[[4605 6379 3235 9457 8637 1784]
 [8760 3060 9947 6151 8770 5147]
 [6114 4806 7923 1690 2264 8768]] ==> 9947, 9457

[4 8 0 6 3 5] ==> 8, 6

[3031 7836 4168 4256 7715] ==> 7836, 7715

[791  61 210 607 456 255 923] ==> 923, 791

[ 840 -880 -851 -647] ==> 840, -647

[23 96 57 39 44] ==> 96, 57

[[118 184  33 242]
 [210 110 253 246]
 [177 206 232 133]] ==> 253, 246

[[ 86 812 958 334]
 [147 786 700 281]] ==> 958, 812

[20 82 58 52] ==> 82, 58

[126  31  82 252 248 207] ==> 252, 248
---
[-47 101 -81  48  73   1  46] -> 48
[  2  -4  -9  86 -55 -30  24] -> 86
[-52  -3 -35  -1 -19 -73 -83] -> -1
[-36  82  85 -68   8  -6 -53] -> -68
[54 58 66 53 49 80 71] -> 53
[ -1  47 -96   2  73  13  37] -> 2
[ 75  -6  52  12  88  58 -39] -> 12
---
604    8  601  695  293  781 >> 604, 781

193  221  241   38  182   70   51 >> 193, 51

  50   455  -396  -947  -580   791 >> 50, 791

9926  7528  6020  2423 >> 9926, 2423

7  8  2  3
8  6  5  1
5  6  5  8
>> 7, 8

216  214  212   29
202  200  198   43
 80   81   82  163
>> 216, 163

2  3  2  2  3  8  2 >> 2, 2

 217   120   135  -140  -511    42
-118   620    53   -24  -304   183
>> 217, 183
---
[-49 -19  53  -4  27  -1  98]: -49
[-19  55 -91  18 -13 -17  77]: -19
[ 21 -38 -15 -21 -77   9]: 21
[ 91 -85 -33  86 -54 -89]: 91
[-89 -26 -79 -50]: -89
[ 31  98 -16 -78]: 31
[-27  76  55  64]: -27
---
[ 0  9 98 11] => 9
[-103   -6   -1  -13  -53] => -1
[ 25 -82 -21  38] => -82
[ 0  7 78  9] => 7
[71 61 58 30 88] => 58
[ 57 -31 -92  29  18 -60   4] => 18
[ -15  -75  -25 -104  -36   74] => -104
[ 23 -88 -52  18] => -88
[ -15   27 -105  -36] => 27
[-49  55 -56  80  20] => -56
---
[[ 75 -36 -34 -36]
 [-22   5  12   8]] --> 8

[[-66  98 -63  99  93]
 [-53  84 -51  84  79]] --> 79

[[-43 -65 -53  90  66 -91]
 [-11 -56 -59  85  46 -87]] --> -87

[[ 34 -11 -80 -47 -21  21]
 [  5  31 -21  20  -2   2]] --> 2

[[ 25 -34 -32 -23 -92]
 [ 12  33  -9 -95  23]] --> 23

[[ 81  79 -82 -78 -83]
 [ 79  77 -80 -76 -81]] --> -81
---
 40   30   32   -4
 15   16   -3   25
-27   31   14   -4
ans = 15

127   61   54   26  150   59  164
120    9   32    3  240   39  224
168   98   59   45  138   14  252
ans = 120

3255  3275  7081  7019
7354  7369  2597  2630
8406  8419  1458  1500
ans = 7354

 174  -668   268  -292
 815   454   380   -35
 707   425   445  -354
ans = 815

2759  8062  3012  3064  3203  7754
4562  6376  4318  4753  5088  6764
1993  8930  2630  2564  2388  8167
ans = 4562

152  466  783  631  466  462
109  550  765  763  641  297
222  712  612  545  578  248
ans = 109

6520  4440  5863  6298  5357  5879
5514  6873  6374  6039  6051  5481
8305  2463  2328  5556  3939  6737
ans = 5514

203  648  411  303  191
165  806  467  313  150
229  580  378  289  210
ans = 165

8  2  8  2  0
1  6  5  5  4
0  7  4  4  4
ans = 1

-26  -14   30  -31  -27    2
-40   -7   15   26    8  -25
  3  -29  -31  -27  -48   48
ans = -40
---
[[-31  21 -27 -34 -29]
 [-99  84 -83 -93 -82]
 [-15  16 -12 -10 -23]] → -27

[[-17 -26  35 -12  31 -26  -6]
 [ 52  36  27  88   2 -79  35]
 [ 92 -13 -81 -35  42  75  40]] → 27

[  70  -91 -103  -73   88] → -73

[[ 46  20 -81  21 -86   3  36]
 [-67  12 -49 -37  57  70   9]
 [ 40  30 -95  36 -78  -5  23]] → 12

[-84  -3 -54 -20   4  -5 -27] → -20

[[ 24 -97  -3  18 -25 -16  24]
 [ 22 -66   1 -14  15 -33   8]
 [ 32 -75 -13 -30  62 -41 -14]] → -13

[ 18  31   7 -59  78] → 18

[ -74   96   47 -105    9] → 9
---
[ 43 -98 -59  32   1  -4 -57] result: 32, 43

[[ 64  57 -44  63 -54]
 [ 53 -79  77  22 -51]
 [-55  28   4 -73  36]] result: 77, 77

[ 87  21  30  64  -4 -33  72] result: 64, 87

[-66 -80  85 -10  52] result: 85, 85

[[ 18   3  -6  -4 -29 -34  78]
 [-14  12   0  11 -30  -9  -4]
 [ 25  -2  -2  -5 -45 -45  13]] result: 11, 78

[-75 -31 -42  20 -19] result: -42, 20

[-59  89   4  65 -14 -55  10] result: 65, 89

[ 39  78  64 -69 -10  72  85] result: -69, 85
